In the rows, zero is written as 128.
These are runs of 6 systems, one row a step. Runs of the same system follow the same rule from any start.
k_278, seq 1:
[[128 118 111  88 141 102 128 134 145 122  92 104  56 146 185  85 116  99]
 [163 163 156 145 104 148 109  82 118 105 130 123 179 142 119 180 121 171]
 [137  63 120 125 137  85 171 167 122 138 148 147 127 150 117 118 163  95]
 [ 98 168  85 157 122 172 113 122 124 106 122 134 150  90 153 124 115 118]
 [ 93 121 171 121 167 112 128 128 123 169 147 123 108 135  94 136 114 154]
 [151 133 133  84  89 149 121 125 143 125  86 118  98 120 155  98 136 117]
 [168 146 124 137 152 111 142  89 142 113 151 125 166 154 114 157 112 150]
 [116  85 117 155 106 105 124 160 108 134 111 147 139 150 130 126 162  96]
 [114 145  96 129 125 162 134 138 133 122 157 129 130  74 111 120 108 146]
 [ 98 135 151 120 177 108 116 120 117 146 113 108  87 141 135 124 113 133]]
k_972, seq 2, 10 rows:
[[113 140 129  45 140 111 145  87  70 130 122 100  68  88  46 148 109 164]
 [202 136 136 160 150  89 133  95 140  77  80  90  92 140 207 137 151 137]
 [169 122 167 141  60 191  80 119 126 118 171 159 197 193 105 148 130 128]
 [ 99 109 104  88 159 130 192 192 114 151 119 177 190 105 130 111 167  77]
 [ 48 134 124 165 151 155 111 140 155 133 174 111  62  89 171 100  86 139]
 [121 137 169  95 137  86 112  75 116 182  84  93  83 138  62 145 119 158]
 [211 143  79 102 102 112 143  85 148  77  95 108 119 138 162 115 134 112]
 [139 146 138 197 131 156  98 130 117 107 162 162 220 173 130 167 123 134]
 [ 96  72 108 118 108 125 149 218 121 168 129 167 149  98  92 100 158  98]
 [ 77 149 116 107 184 144 150 124 122 110 172 106  56  76 143 118  87 156]]
k_399, seq 3, 10 rows:
[[132 103  93 172 152  41 165 131 134 143 121 116 139  97  79 156 137 161]
 [118 120  80 148 107 135  89 104  87  90 134 104  63 128 125 113 112 108]
 [177 124 158 135 159 165 117 160  98 130 155 121 128 103  91 125 150 148]
 [137 104 154 103 121 127 113 171 144 115 118 134 113 171 186 105 122 112]
 [ 99 139 162 110 104 147 164 124 139 123 143 148 166 107 144 166 134 157]
 [ 92 113 113 130 150  76 166 111 131 148 107 126 120 134 137 137 144 106]
 [114 145 111 125 111 161 115  78 121 139 137 121 112 119 102 122 128 108]
 [168 136 116 121 172 130 115 139 129 147 123 124 145 139  94 109 123 122]
 [141 134 131 138  99 138  91 142 150 118 115 128 138 150 152 119 106 136]
 [119 119 130 133 126 107 150 149 130 119 145 138 154 112 119 156 117 166]]
k_145, seq 4:
[[114 111 157 126 151  57 106 199 146 157  61 111 102 120 142 122 107 175]
 [103 120 124  82  42 122 125  57 133 108 143 125  99 162 118 148  95 138]
 [178 108 127 173 132  88 182 106 106  99 129 132 171 124 126 182 184 139]
 [107 109 117 180 115 194 101 145 117 129 161 135 100 118 153  90 157  73]
 [124 162 132  66 185 164 148 163 116 143 137 141 155  87  93 118 112 143]
 [114 137 145 114 142  89 104 144 167 145  69 109  90 150 179 106  99 132]
 [124 125 152 117  78 121 124  73 138 136 154 130 145 165  86 169 107 163]
 [168 102  84 164 120  87 154 130 117 103 111 139 158 140 131 137 170  97]
 [117 143 108 172 144 186 107 118 120 119 168 116 105  91 129 112 124 118]
 [119 124 141  85 170 128 126 185  93 144 109 134 130 107  98 120 128 138]]
k_972, seq 5, 10 rows:
[[ 96 135 134 128  62 106 136  65 174 163 103 144 168 172 132 155 125 114]
 [106 130  38 145 111 116 150  98 105 123 124 147 155 121 102 123 146  68]
 [129 124  84 206 187 118  94 150 120 138 153 120 117 114  99 106 114 122]
 [165 118 133 102 143 113  89 175 127 142 119 110 102 115  74 103  97 170]
 [166 151 142  85 128 113 158 133 138  86 115 114 133 104 157 153 108 188]
 [113 111 167 153  77 123 138 121 117 100 133 145 155 152 163 180 148 147]
 [109  93 127 122  99 155 159 124  96 138 151 153 135 127 107 130 181  81]
 [107 130 119 136 187 150 126 130 120 140 151 119  91 130 142  93 132  92]
 [136 154 156 121 146 138  78 123 162 168 103 108 101 139 121 101 100 142]
 [155 152 114  79 111 107 145 103 162 124 102 127 154 135 124 135 101 147]]
k_278, seq 6, 10 rows:
[[173 136 117  79 196 140 128 131 160 167 146  98  70 112  97  60 118 109]
 [160 165 145 141 111 139  51 104 145 105  98 121 147 204 169 127  88 134]
 [164  76 136 117  99  81 153 186 122 117 147 154 177 140  86 156 132 165]
 [ 96 124  55 162 135 101 159 146 122  88 109 121 110  74 177 122 131 110]
 [ 75 147 164 161 143 153 113  81  87 139 157 113 101 110  96 165 127 151]
 [153 108 171  59 132 165 132 144 130 152 125 121  79 133 131  87 154 100]
 [170 178 121 117 141 151 123  96 173 107 132 135 181 164 170 128  97 130]
 [107  92 137 151 119  69 138 160 123 150 115 162 185 166 109 161 139 131]
 [105 118  72 137  91 129 149 154 138 129 112 130 117  52 119 108 137 124]
 [104 161 123 143 187 121 112  77 112 138 137  93  81 116 104 135 102 146]]
k_145, seq 7 (10 x 18):
[[139  85 151 149 141 134 146 168 161 132 162 129 104 137 172 103 155 109]
 [ 86 167 138  98 137 173 125 123 120 142 131 156 171 138 132 136 111 114]
 [144 123 124 130 141  91 138 143 183 169 100 122 136 119 124 112 128 135]
 [107 135 119 135 134 114 108  80 118 133 138 122 114 170 111 135 102 117]
 [176 126 120 141 119 122 119 129 115 124 104 119 149 116  95 138 147 140]
 [131 116 102 144 135 134 115 140 120  98 160 122  97 137 142 111 108 123]
 [112 145 136 120 132 141 126 148 105 119 114 133 147  97 125 146 124 150]
 [113 104 129 108 115 113 144 142 149 136 129 123  96 121 141 115 127 131]
 [118 139 144 114 133 126 145  92 117 122 129 133 136 141 130 156 133 129]
 [150 111 137 147 118 130 131 134 143 142 125 131 137 134 128 122 156 117]]
k_627, seq 8, 10 rows:
[[198 184  92 153 169 151  72  92  54  34  89 102 127 155 164 136 120 122]
 [151  85 166 197 128 148  73 222 172 133 200 144 151 158 130 109 101 170]
 [ 99  98  95  21  97 113 175 205  84  79 125 166 141 122 138 126 115 117]
 [102 135 186 162 128 130 176 121 161 127  95 108  96  69 215 156 171 154]
 [102  86 171  92 130 131 135  85 115 184 177 120  61 161  62 117 148 103]
 [189 188  98  97 135 187 130  83 133 132  86 133 181 122 129 113 154  83]
 [ 85 149 123 199 179 111 105 121 162 142 166 139 170 173 146 143  82 135]
 [107  97  99 112  72  89 105 179  96 145  75 153 154 127  75 129 129 124]
 [139 158  95 132 125 109 154 110 156  88 120  92  96  55 151 139 103 185]
 [141  96 175 148 150 106  98 110  78 115 143 100  66 175 120 147 143 136]]
k_824, seq 9:
[[112 103 176 104  96 160 130 137 176 167 147 125  82 121 142 102 136 127]
 [145 151 154  63 139 117 165  76 128 139 123 125 146 145 103 159 124 144]
 [122 131 116 164  98 113 119 108 161 166  87 140 166 150 133 129 146  95]
 [105 148  87 136 137 151 120 110 104 121 172 142 156 128  85 134  96 125]
 [121 131 100 143 165 102 111 169 102 140  74 115 119  91 117 115 139 124]
 [143 132 146 143 111 149  82 130 142 111 149 104  87 131 132 117  95 164]
 [159 105 144  98 129  94 150 149  99 104 120 133 149 154 129 151 142 142]
 [134 122 107 147  95 139 141 115 164 109 132 130 124 132 177 113 144  99]
 [ 90 135 139 131 166 141 161 120 107 125 173 141 147 119 121 158 129 138]
 [113 117 127 112 125 135 127 149 139 171  93 127  98  98 116  96 149 107]]
k_824, seq 10:
[[135 150  56 144 119 127 142 137 128  96 121 125 144  63 123 127 118 144]
 [ 78 112 141 170 163  96 109 143 100 125 135 111  82 133 144 140 113 147]
 [173 100 154 106  94 157 119 143 106 126 134 118  94 118 100 113 159 134]
 [175 133 134 108 161 104 148 108 164 117 132 117 131 171 155 123 120 130]
 [ 99 137 150 135 103 162 133 133 133 131 126 159 180 145 165 144 146 108]
 [100 124  89 113 127 129 166 135 144 137 163 139 138  87 100 122 115 130]
 [ 89 145 132 134 158 107 116 107 108 148  86 102  88 109 127 131 128 130]
 [162 118 159 146 105 141  91 121 136 149 138 118 120 142  88 128 130 152]
 [165 124 104  95 137 107 129 130 121 113 120 137 151 171 122 124 118 112]
 [121 148 112 167 121 148 124 135 136 108 117 137 164 117 176 136 131 123]]
k_399, seq 11, 10 rows:
[[129 156 124 101  71 156 162  91 129  90  76 138 150 113 194 150 163 105]
 [102 114 146 179 169 108 164  88 140 168 189 140 164 159  96 160 147 119]
 [ 83 128  69 106 115 134 101 154 110 152  79 142 118 124 112  79 123  67]
 [164 176 132 143 161 168 111 112 177 139 161 100 129  87 120 114  92 171]
 [144 118 144  96 139  69  96 146 100 124  83 123 129 183 112 142 104 151]
 [162 110 115 155  46 137 147 120 152  95 136 128 135  98 146 143 151 144]
 [ 96 114 114 157 191 105 153 137  80 104 174 140 138 148 127 159 131 121]
 [ 96 113 136 140  99 159 101 152 119 161  84 120  81  97 138  96 159  97]
 [148 146 141  71 163 158 148 117 159 129 188 123 118 122 113 113  97 149]
 [147 153 145 106 132 104 118 119 116 126  47 127 157 157 156 145 141 121]]
k_627, seq 12 (10 x 18):
[[144 118  32 180 201 111 112 146 126 146 204 119 117 106  28  88  90 117]
 [128 174  95 126 135 153  41 182  58  77  40 125 132 120 170 108 100 118]
 [137 122 194 128 123 124 111 186 196 131 162 111 121 110 140 136  71 235]
 [147  74 142  35  80  85 178 124  92  79 127 136 104 180 144 147 151 108]
 [147 122 149 186 108 181 181  94 161 125 167 131 144  82 165 146 195 116]
 [ 69 107 108 125 195 129 132 136  83 170 163 141 104 147  86 100 137  64]
 [123 193 122 113 120 182  82 141 145 160  41 129 158  90 143  98 124 115]
 [106 156 150 112 165  81 121 101 164 136 146 114 132 159 118 153  57 192]
 [176  89 125 126  53  86 123 113 114 112  87 134 147 173 117 150 160 117]
 [143 122  86 177 127 142 164 110 143  96 197 123 132  78 119 139 133 148]]

Which system made each run below?
seq 13:
[[136 127  95 158 168  67 135  78 141 112 130 120 132 203 158 136 114  95]
 [101 127 119 166  75 164  94 132  95 149 121 150 162 108  73 141 146 120]]
	k_399
seq 14, 2 rows:
[[124 113 139 152 169 128 165 170 199 153 133 121 109  86 194  92 150 118]
 [ 68 151 156  88 108 143  87  94 122 141 146 123  98 162 105 142  66 155]]
	k_972
seq 15, 2 rows:
[[110 186  84 105 121 113 150  56 137 134  61 124 151 113 143 141 129 106]
 [ 86 126 129 217 125 120  96 115 129 163 153 133 158 129  84 156 119 147]]
	k_824
seq 16, 2 rows:
[[ 46 129 198 191 164 140 124 149  57 117 104 133 122 120 190 177 172 130]
 [129  99 156  45  55 194 153 154 174 183 143 145 117 100  99  90 158 101]]
	k_145
seq 17, 2 rows:
[[ 82 153 130 168 116 121  78  80  47 139  99 128 135 141  66 177 128 140]
 [190  73  75 144 114 119 128 175 160 142 147 115  95  95  85  68 150 107]]
	k_399
seq 18 (2 x 18):
[[ 73 145  62  93 166  97 187 120 134 141 121 137 134  93 122 117 116 101]
 [ 82 155 157 177 128 149  89 102 121 165  96 100  93  84 118 138 131 151]]
	k_824
seq 19, 2 rows:
[[140 157 127 122 129 176 125  85 188 149 125 109  95 127 170  81 131  92]
 [102 154 156 118 163 138 120 102 105 151 153 148 179 176  91 164 107 133]]
	k_627
seq 20, 2 rows:
[[121 101  53 119 121 168 177 125 104 102 145 124  64  72 162  75 180  42]
 [120 162 183 186 232 152  63  95 128 164 176  99 107 180 117 129  90 146]]
	k_972
seq 21, 2 rows:
[[176 137 210  57  54 189 101 154 149 156  73 119 120 100 125 111 151 158]
 [139 105 127  87 142  77 181 119 170  82 204 151 153 212 176 145  82 137]]
	k_145
seq 22, 2 rows:
[[163 165  56 104 184 183 140 115  64  58 184 149 178 142 114 125 114  85]
 [ 69 107 189 212 171 135  92 208 148 167 137 149 151 152 182 123 133 130]]
	k_278
seq 23, 2 rows:
[[ 59 137 126 173  97 101 142 120 158 147 101 140 161 104 148 161 121 147]
 [105 115 121  99 118 110 155  98 110 167 109 115  89  81  62 129 148 125]]
	k_278
seq 24 (2 x 18):
[[ 79  70 177 136 158  81 158 170 155 167 175 163 149 195 142 137 131 116]
 [ 73 148 106  79  84 184 115 129 105 135  88 121  74  61 131  93 127 106]]
	k_972
seq 25 (2 x 18):
[[169 138 167 145 171 127 107 103 113 117 141 109 117 166 124 147 129 150]
 [141  85 134 110  65 125 125 164 122 128 119 153 149 153 124 121 151 109]]
	k_399
seq 26, 2 rows:
[[165 138 126 135 135 119 154  68 207 175 106  93  95 114 144  97 152 110]
 [132 159 116  90 131 140 102  83  93 122 154 149 177 194  72 147  91 121]]
	k_399
seq 27, 2 rows:
[[168 146 127 121 119 146 110  99 125 161 104 106 128  95  59 122 139 140]
 [175 113 103 136 143 108 100 125 150 129 136 109  96 172 126  88 112 109]]
	k_278
